Each row has a name. Each question is about the rows just above it.

J660: 1  -10  -2  -1  -45  -52  37  3  3  -53  -17  -23  3  13  6  -39  25  -15  47  -1  -51  -33  -4  20  14  -20  5  -31  13  32  -25  -9  16  54
J645: 1  -10  -2  -1  -45  -52  37  3  3  -53  -17  -23  3  13  6  -39  25  -46  44  -26  -46  -36  -9  37  7  -36  -14  -44  -13  36  -16  -2  25  10
J838: 1  26  -11  48  -84  12  46  16  14  -46  18  -2  19  -27  -19  -20  41  -45  29  -46  -46  -15  -4  72  -3  -55  -18  -11  -45  26  17  -30  -1  -12
J483: 1  -10  -2  -1  -45  -52  37  3  3  -53  -17  -23  3  13  6  -39  25  -46  44  -26  -46  -36  -9  37  7  18  -12  -2  1  -18  9  31  -2  -46
-12 with -1 step of 1 on every entry:
-13
Shift each entry of 17  -30 by -1 times 1:
16  -31
-20  5  -31 with -1 step of 1 on every entry:
-21  4  -32
Move every entry of 1  26 by +1 step of 1.
2  27

J233: 0  21  0  -2  0
J32: 5  10  8  -1  4
J967: 0  8  24  -2  -11
J676: 0  65  0  0  -48
J921: 0  22  3  5  -5
J723: -16  5  8  4  -11
J240: 2  42  37  -2  -3
J700: -1  15  -2  1  2
J840: 0  0  8  2  8
Move every entry of -16  5  8  4 by -1 step of 1.
-17  4  7  3
Shift each entry of -2 by -1 times 1:
-3
Shift each entry of 65  0 by +1 times 1:
66  1
Move every entry of 0 by -1 step of 1.
-1
37 with +1 step of 1 on every entry:
38
0  21  0  -2 with -1 step of 1 on every entry:
-1  20  -1  -3

J582: 5  -10  2  7  2  -13  3  19  -2  -23  -17  24  -2  3  0  5  14  21  -40  -10  -4  -24  5  9  3  -2  6  -28  16  -16  -9  3  4  -11  -9  -12  -11  47  -11  3  10  -15  -3  5  -5  -21  3  5  15  36  8  0  1  -6  -23  12  0  15  -16  -17  -21  -6  12
J108: 4  -8  2  5  1  -9  3  12  0  -16  -12  16  -1  2  -1  4  10  15  -28  -7  -2  -16  3  7  1  -2  3  -19  13  -11  -6  3  4  -8  -6  -9  -8  33  -8  2  9  -11  -2  3  -3  -15  2  3  11  26  7  0  2  -4  -17  9  0  11  -12  -12  -16  -4  8
J958: 23  -24  21  6  -7  -14  25  -3  14  -20  -36  34  -6  1  -13  16  27  47  -65  -20  12  -32  8  29  0  -11  -14  -33  60  -20  -9  33  27  -14  3  -35  -30  78  -10  12  42  -38  0  -3  0  -28  7  13  29  76  37  -3  21  -6  -50  38  2  26  -41  -34  -54  -8  28
Shift each entry of 5  15 by -1 times 1:
4  14
Shift each entry of -11 by -1 times 1:
-12
Shift each entry of 2  -4  -17 by +1 times 1:
3  -3  -16
Move every entry of 26  -41 by +1 step of 1.
27  -40
5 with -1 step of 1 on every entry:
4
Move every entry of 3  -35 by -1 step of 1.
2  -36
Move every entry of -6  3 by -1 step of 1.
-7  2

J627: -59  -55  -46  -70  -30  32  7  -48  -15  22  -8  0  4  22  29  -8  -33  -27  -48  41  -77  32  28  -77  -64  7  -32  32  4  -31  -17  27  -33  -24  -1  -51
J268: -35  -29  10  -51  -3  9  -5  -31  12  15  24  18  -5  19  3  24  40  -11  -31  7  -54  9  -3  -54  -47  -5  41  9  2  -19  33  18  40  -18  14  -22
J562: -70  -68  -24  -77  -30  20  12  -63  -11  13  3  4  6  13  31  3  1  -32  -63  32  -78  20  23  -78  -75  12  4  20  1  -41  4  15  1  -33  2  -65
J249: -76  -75  -9  -78  -34  11  1  -72  -2  4  25  7  1  4  25  25  33  -39  -72  24  -76  11  12  -76  -79  1  35  11  1  -49  32  5  33  -42  7  -73
18 with +1 step of 1 on every entry:
19
Move every entry of 32  5  33 by +1 step of 1.
33  6  34
40  -18  14 with -1 step of 1 on every entry:
39  -19  13
7  -32  32 with -1 step of 1 on every entry:
6  -33  31
-24 with +1 step of 1 on every entry:
-23
Shift each entry of 4  25 by -1 times 1:
3  24

J906: 8  -1  27  -9  63  -32
J581: 20  35  1  49  11  -39
J442: 23  -10  -30  10  23  -38
J28: 23  -10  -30  11  23  -38
J639: -19  -20  -31  -12  -19  -14
J799: 18  24  6  -34  -8  73
J189: -19  -20  -31  -12  -19  -51
Move every entry of 24 by +1 step of 1.
25
-31  -12  -19 with +1 step of 1 on every entry:
-30  -11  -18
Move every entry of -30 by +1 step of 1.
-29
Move every entry of -19 by +1 step of 1.
-18
Move every entry of 27  -9  63 by +1 step of 1.
28  -8  64
27 with +1 step of 1 on every entry:
28

J810: -56  48  46  63
J120: 54  77  -43  -71
J841: -33  -14  72  -72
J356: 2  59  -1  -76
J785: -61  24  -19  32
J340: 72  32  75  29
J505: 61  -77  14  -39
J830: 61  -77  14  -38
Shift each entry of -14 by -1 times 1:
-15
-77  14 with +1 step of 1 on every entry:
-76  15
Move every entry of -56  48 by -1 step of 1.
-57  47
Move every entry of 61 by -1 step of 1.
60
72 with +1 step of 1 on every entry:
73
77 with +1 step of 1 on every entry:
78
Shift each entry of 61  -77 by +1 times 1:
62  -76

J368: -12  -14  -32  -16  3
J480: -12  -14  -32  56  -14
J313: 61  -11  72  -76  17
J344: -12  -14  -32  -23  -3
Move every entry of 72  -76 by -1 step of 1.
71  -77
Shift each entry of -14 by -1 times 1:
-15
Move every entry of -12  -14 by +1 step of 1.
-11  -13

